Here are some rows, each followed by its group. Groups can overlap.
[  1 -43 -23  16  -3   2  29   4   6 -23  10   6  -4  26 -32 -21   5  -1
   0  29  20   3  10  23   5 -29   9 -25  11 -12 -16 -24 -16  29] Ms
[ -3  36  19  15 -37 -19 -24   0 -25  16 -33 -11   4 -19  21  -6   6   4
  10 -20   1 -17 -15 -18 -14  15 -25  18   5  19  31  28  21 -29] Am
[-17  36  27 -28   2  14  -2  -5  19 -17   2 -40  12 -34  12  29 -17  21
  51  12  -4 -25  -5 -25 -13  20 -23  23   2  11   0  13  29  12] PB
[ 44  23 -25   9   0 -23 -13  33  -3  63 -75  62 -30  38  20   4  39   0
 -38 -40 -35  57 -24  31  13  12   0  19 -29   0  31  22   1 -10] Wg
[-33   9  37 -24 -16   4 -38 -19 -14 -32  -8 -44  14 -42  16  25 -24   5
  53   2 -20 -53   5 -34 -22  27 -43  13   3  28  29  -4  22  -2] IY
[ 16 -24 -28  17  -7 -12  33   2   0 -16   5  -1   7  10 -28  -4  -4 -19
   4  42  12  -4  12  11  -8  -5  23 -16   5 -15 -13  -8 -24  47] Am
[-22 -22 -22  21 -23  -9  27  11  -8   4  29   9  -4  13 -33 -14  12 -24
  -3  38   7  -3  16  20   2 -36  20 -25  16 -14 -22 -33 -15  30] PT
[ 13 -13 -41  28 -16 -18  39  19 -21  21  -9  23  -9  35 -28 -17  18 -34
 -32  26  26  18  -1  32  10 -30  37 -28   9 -31 -21  -8 -28  22] PT
[ 42  -2 -40   9   2 -32  24  28  -2  30  -9  20 -16  46  16 -22  48  -2
 -22 -13 -30  46   5  54  13   2  25  -3 -16 -14   2   5 -13   9] Ms
[-10  -5 -18  19 -12  -8   1   3 -21  -5 -17  14   8  13 -36   0  14  -3
  -7  -3  30   8   0 -12   1  -3  18  -2   4  -2  -9  -8 -12  -5] Am
[-10  58  55 -61  24  12 -23 -14   8   2 -12 -37   2 -37  49  35 -18  56
  52 -17 -19 -21  -2 -38 -13  51 -53  67   1  34  53  30  63 -41] IY
[ -3  40  26  -8 -10 -11 -50  -4  14  10 -36  -9  -2 -10  16  19   0  32
 -16 -32 -26  -5 -10 -24 -17  33 -38  32 -18  17  30  24  30 -32] Am
[  7   5  26 -10  -8   8 -46   2   5   8 -16 -15   4  -8 -17   4  -5  23
  10 -24 -20  -6 -12 -10  -9   5 -16  24  -9   9  39   0  27 -46] IY
[-38 -39   6  24 -52  16   1   4 -12 -24 -19  -7  22  -8 -29 -34 -22 -37
 -12  24  54 -28  13  -5 -21 -60  -7 -21   4  16  -2 -32 -27  31] IY
[-33  67  40 -37  58  26 -27 -21  34 -12 -39   3 -15 -50  43  24 -39   8
  -4 -44   9   7 -18 -57  12  43 -51  21 -11  41 -10  13  27 -20] PB
[-22  57  63 -63   2  26 -54 -22  34  -7 -10 -40  18 -63  40  45 -47  70
  85 -27 -51 -24 -15 -60 -15  70 -75  80   6  36  60  21  81 -45] Zi
[-36 -45   6  36 -36   4  -9 -12 -27 -27 -26 -18  11  -9 -59 -24   0 -41
  -4  35  55 -30  11  -8 -30 -48   7 -33  13   2 -10  -8 -30   9] Am
[-37  38  37 -43  51  12  15 -32  31 -29  31 -31   6 -42  48  11 -46   1
   5 -19  28 -11  -6 -42  11  13 -19  17   3  20 -37   6  11   5] PB
[ 47  -2 -34  -9  12 -12  24  19  30  26 -25  25 -13  39  -3  12  51   1
 -51  -5 -26  39 -14  26   1  -8  22 -43  -8 -20 -22  -9  -2  12] Ms
[  3 -16 -21  18 -31 -29  26   4 -36  15  25  20   3  13  -7 -34  15 -12
  -8  19  17  -6   2  22  10 -30  35 -34   4 -31 -33 -14 -18  23] PT
[-31 -30   3  35 -32  17  -2  -6 -13 -26   9  -2   3 -10 -38 -20 -30 -24
   4  30  62 -48  22  -7 -19 -48   9 -30  25   6  -8 -34 -32  14] IY
[ -5  42  49 -41  15  15 -50 -21  35 -12 -14 -27   8 -34  27  38 -33  49
  44 -16 -32 -33 -14 -37 -29  49 -55  52   3  33  41  12  48 -46] IY
[ 46  30   7 -22  11 -17 -17   8   4  35 -32  19 -17  10  58  22  31  32
 -17 -38 -56  36  -6  -5   2  21 -10  22 -24   8  31  32  33 -24] PT
[  5   1   8  -2  -3  13 -33  13   2  25 -33  39  -4  12  13 -13  17   6
  -8  -6 -23   1 -10   7  -2 -13 -23   1 -10  25  32  10   0 -33] PT
[ 35   2 -43   0   3 -21  28  17 -20  17  -2  14  -5  33   2  17  34   2
 -17  -1 -11  28  14  34   5 -17  17 -34   0 -19 -28 -16  -2   4] PT
[ 50  51 -13  -2  22  -8 -25   8 -18  39 -28  42 -20  33  37  15  42  36
 -25 -48 -37  51 -17  19  34  29 -13  25 -23  16  34  35  20 -44] Ms
[ 25  32  26 -30  20  -2 -43  -9   3  44  -2  -7 -13  -9  58  22  -8  31
   2 -32 -44   4 -19   7  10   9 -42  52 -28  26  58  33  43 -47] Am
[  9  29  -2   4   9  -6 -33  -1  -4  18 -61  17  -1  27   8   2  34   6
 -38 -48   0  31 -19   6   5   7 -13   5  -7  -6  26  21   9 -32] Ms
[-10 -14  -5   9   5   7 -17 -11  -5  -6  -8   0   5   3  12 -22  23   1
  -4  -2   5   7   4  12   1 -10  -7  -2  -3 -11  12   1 -11 -25] Zi
[  7 -28 -32  33 -15  -8  23   4  -6   2  30 -12   7  22 -35 -15  18 -20
  -6  26  17   2  17  22   5 -13  32 -14   4 -26  -6  -7 -28  24] Wg
[-43   0  50 -35   2  16 -36 -25  32 -47  -1 -37  13 -57   0  17 -44  31
  61  10  -5 -45   1 -47 -12  23 -32  24  11  13  30 -11  30 -11] Zi
[ 72 -26 -58  32 -29 -19  38  34 -41  47 -24  43 -19  65 -18 -30  51 -40
 -73  -7  13  51 -10  60  18 -49  56 -70 -17 -37 -29  -3 -48  27] Wg
[  2  10  25  13 -29  -3 -20  -1 -17  -2   7  -1   0 -11  11  -7  -4  12
   7  -8 -19 -21  -7   2 -10  18 -28  32  -1  26  27  20  16 -24] IY
[ 28  32  19 -14  -1   1 -39  -3   7   7 -60 -12  -7 -17  30  26   2  56
   2 -45 -41   8 -14 -24 -15  26 -41  24 -10  27  40  19  39 -48] Am
[ 42 -27 -59  31  -3 -20  44  29 -10  29 -31  55 -20  58 -23 -20  88 -21
 -54   1   8  57  -5  66  20 -46  44 -47 -19 -27 -36  -5 -30  26] Wg
[ -2  13  12 -15   5   5  -9   2  20  12   5  27  -9  -4  12  15   0  19
  -6  -4 -17   2  -7  -2   5  11 -13   3  -4   8  10   8   6   7] Am
[ 47  47  23 -15 -10  -5 -33  -2 -26  25 -44   8  -9  -1  59  22  11  32
 -35 -63 -40  24 -24  -7  -6   3 -26  20 -13  21  45  32  37 -59] PT
[-20   6  11  -7  28  21   8  -3  16 -15  12 -25  -2 -25  16  -6 -28 -11
  -3   1  16 -20  10 -16  -3   0 -12   3  -3  25 -24 -13  -6  15] PB
[-41   8  42 -24  11  20 -28 -25  16 -25  15 -28   8 -35  28   3 -37  26
  34  -4 -18 -32  -2 -33  -8  14 -40  37  14  13  34   9  20 -43] IY
[ 38  36  -1  -2   5   1 -49  21 -21  42 -34  38 -18  13  37   2  28  19
 -25 -54 -32  40 -20  13  19  12 -18  22 -17   9  40  51   9 -31] Ms
[-10   0  22  -1  -3   9 -27 -15  21 -15  -9 -10  -1 -19   9  14 -26  20
   6  -6  -6 -24  -2 -12  -6  12 -29  25  14  33  26  -1  19 -10] Zi
[-38 -32  11  27 -32  -4  -4  -5 -25 -10   6  18  12 -13 -42 -30 -21 -36
  -9  24  58 -35   8 -12 -20 -38   8 -30  14   2   2  -9 -28   0] Am
[ 45 -14 -57  58  -5 -18  41  33 -34  43   0  42 -14  62 -24 -29  40 -42
 -49  -2   1  49  -4  59  13 -48  47 -38 -12 -25 -26   5 -46  35] Wg
[-34  43  51 -57  -8  16 -32 -33   8 -45   3 -53  23 -59  43  42 -50  43
  42 -11 -33 -32   5 -50 -19  44 -62  52  20  37  21  -7  70 -67] Zi
[ 68  28 -42 -11  -3 -17  23  21  14  35 -25  32  -7  37   2  12  49   5
 -30 -38 -33  49 -21  30  12 -16   7 -18   6 -20  10  -3   5 -21] Ms
[ 38  52   4 -16  -3 -21 -26  33  -9  51 -62   9 -14  14  39  20  37  33
  -4 -79 -36  31 -20   2   7  27 -33  24 -14  33  56  24  28 -26] Ms
[ -4  25  49 -63  32   3 -54 -20  34 -13   0 -21  15 -36  31  31 -30  61
  41 -25 -46 -23  -1 -37   0  32 -52  45   1  12  51  13  61 -55] IY
[ 24  54  31 -21  12   6 -46   8  15  21 -33  -3  -2 -18  79  34  -7  62
  22 -61 -57  12 -31 -20  -5  49 -52  53 -11  29  57  12  64 -49] Am
[ 12 -21 -25   8 -14 -10  24  10 -25 -19  28  -5   8  14   0  -6  -4 -32
  -1  20   8 -24  29  20   8 -34  22 -29  21  -8 -31 -17 -22  31] IY
[ 45  29  17 -11  18 -11 -57   4 -15  25 -35  11  -3   4  30  29  23  41
 -36 -43 -49  22 -31 -12  11  36 -35  19 -16  20  37  15  35 -45] PT
[ 18  10 -18 -14  13 -10  17   9  13   5 -10  -4   0  14  -4   4  11   5
  -3   0 -14  16  -6  20  12   0  13 -14  -4  -8 -32  13   4  -1] Am
[-23  -3  15 -17  14   8   6 -11   2 -23  16   4 -12 -21 -19   5 -27 -11
  14  20  38 -11   2 -24   9   8  -5  -9  14  19 -19 -24   4  11] PB
[-26  35  20  16  30  22 -16 -21  16   2 -53   3  -3 -22   3   4 -19  -2
   0 -29  19  10 -18 -37   5  13 -20   6 -20  27 -16  17  -7   9] PB
[ -5 -32 -26  26 -16   2  26   9 -12  10  42 -10   2  17 -29 -10  16 -15
  18  42   7  -2  24  40   6 -25  30 -26   9 -26 -28 -11 -21  16] PT
[ -1 -21  16 -42   5   5  12 -14  30 -38  75 -28   5 -32  -1  29 -43  23
  40  55  -2 -19  18 -13   3  18 -10  21  27  -6 -14 -15  13   3] Zi
[-36  41  71 -55  21  19 -49 -17  34 -36 -11 -58  25 -61  46  40 -54  55
  68 -22 -41 -40 -18 -53  -9  40 -57  58  20  29  32  11  72 -58] Zi
[-45  16  34   0  49  31 -10 -20  20 -24   5  -3  -3 -41  41  12 -33 -23
  -5   7  22  -8  -6 -39   6  24 -13   1 -25  38 -23  21  -4  11] PB
[-20  15  20 -18  -1   3 -41  -9  20  11  -5 -17   8 -12  16  -6  -7   9
  10 -14   0 -18 -10 -18  -3  19 -26  41  -7  19  41  12  13 -28] IY
[-15  49  30 -23  32  17 -15 -19  41 -38   3 -15  13 -39  22  33 -50  10
  22 -19  -2 -15 -19 -38  -2  43 -30  11   4  16  -4  14  32  -8] PB
[-14   6  24 -62  23  -4  15 -24  26 -48  80 -31  21 -26   1  27 -25  53
  39  26 -12 -26   8 -13   6   6  -2  12  36 -12  -5 -27  29   2] Zi
[  3  12  17 -14 -18   3 -29   6   1  10 -25 -18  -2 -12  25   5 -15  -7
  15 -12  -9  -6  -6 -13  -3  -8 -20  -2 -17  19  33  16  12 -18] Am
[ 44  14 -35   2  -7 -21  31  19 -28  29  -8  44 -11  49   3  -2  37  -5
 -23 -34 -24  54 -22  33  16  -6  22 -11  -7 -27 -10   0 -12  -9] Ms
[-12   6  -8  39  10   1  21   2  -2  -9 -14  11   1   4 -18 -20   5 -41
  -8   0  21   9  -8   7  20 -11  17  -9 -20   4 -31   1 -27  26] PB
[-38 -76 -39  58 -44 -10  57   6 -49 -35  23  11   7  16 -66 -38  -7 -72
  -8  57  87 -17  30  38  -6 -58  42 -81  37 -24 -66 -55 -69  58] Ms
[-45   4  58 -42 -20  12 -39 -23  20 -45  22 -39  27 -43  10  15 -41  22
  42  -1 -12 -57  -2 -68 -24  27 -41  33  16  34  16  -4  46 -42] Zi
[ 57 -16 -56  32  10 -17  28  17 -26  34 -29  33 -18  60  22 -15  58   5
 -55 -29 -32  70  -2  59  18   3  30 -19 -29 -28 -19  23 -19   4] Wg
[ 74  16 -47   1  14 -28  22  31  21  55 -43  46 -16  57   9   6  63  -5
 -42 -42 -32  61  -9  30   8  15  11 -12 -22 -21  10  22  -5   8] Wg
[ 10 -24 -32   1  -4 -15  49   3   1  31  30  35 -10  29 -21 -11  12 -18
 -37  15  20  10  18  38  12 -14  32  -8  18 -25 -42 -13 -29  11] PT
[ -1 -22 -23  21 -10   4  38   6   1  -4  29  15  -3   7 -25 -13   0 -13
   2  44  25  -2  10  22   6  -9  24 -17  10 -22 -14 -15 -30  31] Zi
[ 48  -2 -43  -3  -6 -11  25  25   3  28  -5  45 -22  36  14  -7  43  -5
 -20  -8 -11  42   6  34   8 -11  15 -12  -7 -14 -17  -7 -10   2] Ms
[-20 -75 -53  72 -48 -12  58   6 -52 -32   4   7  21  34 -83 -51  24 -69
 -23  60  69 -25  33  47 -19 -74  63 -84  27 -47 -61 -41 -77  63] Wg
[ 41 -12 -34   3 -18   1  22  18 -13  20   4  41 -22  38   2   9  28 -13
 -25   0 -24  36  -8  30   7  -4  16 -32   0 -16  -3  -9   1 -10] PT
[-38   2  20  -8  14  23  11 -11  16 -44  24 -37  18 -37 -14  -6 -41  -1
  39  22  25 -30   5 -44 -13  18  -5  -7  15  -3 -15  -5   9  19] PB
[-27  68  45 -39  55  33 -14 -18  30 -20  -4 -33  -5 -41  27  24 -32  33
  22 -35 -11  10 -19 -50  -1  58 -35  32   1  34  -6  15  39 -23] PB
[-36   8  40 -31  26  17 -22 -17  29 -20  41 -34   9 -40   9  18 -29  29
  42   9  -8 -32   2 -48  -6  26 -23  30   4   8  19   2  18 -20] Zi
[-25   5   1  16 -22   3 -11   7  -3  14  -8  -8  -1  -3 -18  -5  -5   2
   9  21   3  -5   8 -12 -13  -4  -3   9   9   5   8  -1  -5  10] IY
[-36 -46 -13  44 -37  -5  18   9   5 -29   5 -19   4   9 -69 -36 -31 -67
 -33  35  74 -26  22   2 -17 -51  32 -37  12 -18 -30 -29 -49  31] Am
[ 37  20  -4  26  -2  -4 -32  19 -21  51 -66   7 -15  21  43   2  34  25
 -30 -36 -30  37 -12   7  -5   2 -16  23 -42  20  54  17  10 -20] Ms
[-29  38  57 -50   5  20 -59 -20  46 -25   3 -50   9 -56  43  16 -35  54
  63 -12 -42 -32   5 -52 -10  61 -60  71  15  39  57  13  56 -44] Zi
[ -9   9  15 -22 -18  -3 -45 -11 -11   0  -9 -11   3 -10  15   4 -11   9
  11 -14 -10 -21  -6 -17 -19  18 -33  19  -8  15  30  12  19 -34] IY
[ 17  -3 -40  22  -4 -27  36   8  12  18   0  13 -16  33 -14  -4  26  -3
 -32  17   1  15  20  34  11 -13  41  -6  -5 -23 -25  -5 -18  12] PT
[ 19  20  10 -14  18   2 -18  14   4   7 -11   2   3  -5   3  13   7  17
   9 -18 -36   1   8 -14  10  19 -29  20  -7  14  31   3  10 -17] Am
[ 54   4 -50  33   8 -25  33  18  -1  19 -27   8 -10  43  -8  -2  39 -13
 -33 -15 -25  43  10  44  18  -1  25 -31  -1  -5 -22  -3 -10   0] Ms
[ 25 -38 -16   8   9   9  22   4  -4   2  45  17 -19  19   1 -14   6  -6
  -9  20  -3  16  -3  28  13  -9  27 -37 -13 -25 -10  11  -5   3] Am
[ 62  49 -11  13  -3 -10 -33  19  -6  51 -79  31 -17  21  38  18  64  20
 -17 -65 -32  42 -27  13  11  12 -22  32 -20  25  44  40  24 -44] Wg
[-24  25   0 -20  73  20  28  -1  37 -32 -19   1  -6 -15  13  10 -35  -7
 -10 -14  26  27 -13 -25  16  26   4 -17 -20   2 -48  -6  -6   9] PB
[ 48  28  -7  22  -4 -11 -46  23 -28  80 -75  34 -22  30  41  -9  43  24
 -32 -56 -29  48 -11  26   9  13 -12  30 -31  18  54  39   4  -8] Wg
[-19  20  10 -26  32   8  25  -6   5 -15  -5  -5  -4 -12   6   5  -9  -1
   5 -16   6  26 -14  -4  35   9  10 -15 -13  -1 -25   8   0   6] PB
[-21  18  46 -29   3  27 -34 -21  30 -26 -10 -46  17 -38  28  16 -24  30
  56  -8 -20 -35 -10 -37 -23  56 -44  36  -5  13  44  19  43 -22] IY
[-26 -56 -19  39 -43   2  25  -5 -23 -19   3  17   3   5 -53 -33   3 -53
 -18  43  77 -30  28   7 -33 -55  31 -41   8 -15 -49 -33 -65  37] IY
Group Wg spreads out most along one direction. Which 3 other groups' directions of most spread are closest to that one, closest first?
Ms Am PT
Which 4 groups are nearest to each row below, nearest first, going by the distance to the centre of the group?
[ 20  53  36 -27  22  -6 -58   1  18  20 -34   0  -1 -17  55  33  12  60
   7 -52 -66  13 -22 -26  10  54 -51  52 -12  20  47  26  58 -50] Zi IY Am PB
Which 5 groups are nearest to each row below, nearest first, going by the distance to the group's nearest row?
[ 44  15 -26  15  -6 -15  -3  24 -10  50 -45  16 -18  34  16 -13  57  -2
 -37 -35 -15  37  -9  31  12 -12   1   2 -16   3  -1  33  -7 -22] Wg Ms PT Am Zi
[ 52 -20 -54  12  -9 -25  32  31 -24  54 -21  59  -8  55  -4 -20  66  -7
 -52 -12  -7  65  -2  60  33 -21  35 -46 -15 -22 -14   1 -26   9] Wg Ms PT Am PB
[ 57 -25 -65  26  -8 -39  40  24 -36  36 -22  59 -13  60 -25 -29  47 -45
 -53 -17  10  44  10  59  22 -14  41 -48  -5 -29 -43   6 -49  24] Wg PT Ms Am PB
Which 5 groups are nearest to each row below, nearest first, going by the distance to the centre of the group?
[ 33  18 -14   4   1 -29   6   7   0  21  27  13   2  10  35   3  15   8
   4 -14 -29  22 -21   5  11   9   5  18  13  -9 -12   4  13  -8] PT Ms Am IY Wg
[ 42 -27 -62  28 -12 -18  30  32 -24  55  -8  55 -19  71 -19 -27  61 -42
 -66  -4  18  61  -9  65  17 -48  48 -45  -7 -35 -19  -8 -46  13] Wg Ms PT Am IY
[  2  17  10   0 -10  11 -29  11  -9   3 -30 -27  -5  -9  -9  -1   0  -2
   0 -11  -8 -10 -12  -8 -13  21 -28   3   0  19  14  21  12 -14] Am IY PB PT Zi
[-37 -19  17  12 -18  -4  -5 -20  -2 -19  49  -3  15 -15 -37 -29 -24 -31
   3  22  51 -33   3 -21  -8 -16  10   4  15   4   0  -8 -28  30] IY Am PB PT Zi
[ 48  21 -27  17  14  -6 -15  23  -4  81 -59  46 -33  38  22  -2  64   2
 -46 -57 -47  66 -24  30  20  13   9  22 -50   3  26  38  -7 -35] Ms Wg PT Am IY
[-36  -8  15  14  16  29  11 -10  17 -31  25 -12   2 -15 -10  -2 -18  -9
  29  25  11 -25   2 -12   6   4   9  17   6   0   5  -2  -4   8] IY PB Am Zi PT
Which 5 groups are nearest to each row below, nearest first, going by the average distance to the group's rows?
[-10 -15 -23   7 -12  -7  35  -9  -9 -15  25   0  -3  15 -32  -2   1 -16
   5  20  12 -10   8  14   5 -43  23 -33  26 -24 -28 -18  -9  40] PT Am PB Ms IY
Which 4 groups are nearest to each row below, nearest first, going by the distance to the group's nearest row?
[  9 -26 -26  -5  -7 -18  40  16  -9   0  23   1   6   8 -10  -2  12 -22
   0  17  25   9  28  12   1 -39  24 -30  19 -31 -37 -32 -20  37] IY PT Zi Ms
[-39  35  31 -22  35  13 -13 -13  31 -13 -42 -35  -8 -32  21  15 -28 -20
   2 -21  22  -2 -13 -55 -16   1 -15 -10 -21  23 -29  34   3   8] PB Am Zi IY
[ 39 -13 -37  10   6 -25  28  13  -1   6  -3  20  -7  30  13  -6  32 -26
 -28  -4  -3  25   1  33   6 -17  22 -35  -5 -17 -31   1  -9   6] PT Ms Am Wg
Which 3 other groups have their centres nearest to the centre of group Am, nearest first?
IY PT PB
Which 3 other groups have their centres nearest to the centre of group Zi, nearest first?
IY PB Am
Which 4 groups are nearest to each row below, nearest first, going by the average distance to the group's rows?
[  7 -41 -15  15  -2 -12  21   2 -17 -10  42   5  -3  17 -42 -12  14 -14
  -3  29   7   1  11  20   3 -11  29 -28  15 -28 -28 -13 -21  13] PT Am Ms PB
[ 50  47   1  10   7  -9 -23  22   6  52 -70  27 -26  35  41  10  53  18
 -45 -67 -62  42 -33  19  11  30 -24  22 -46  22  38  44  20 -60] Ms PT Wg Am
[  2   6  16  12 -24   4 -28   2   0   4 -26 -17  14  -5 -18   1  -9  12
   8 -11   0 -35  -5 -10  -6  21 -21  36   3  18  47  13  12 -24] IY Am PB Zi
Which 3 other groups have their centres nearest to the centre of group PT, nearest first?
Ms Am Wg
Which 3 other groups have their centres nearest to the centre of group Wg, nearest first?
Ms PT Am
Which 3 other groups have their centres nearest to the centre of group Ms, nearest first?
PT Wg Am
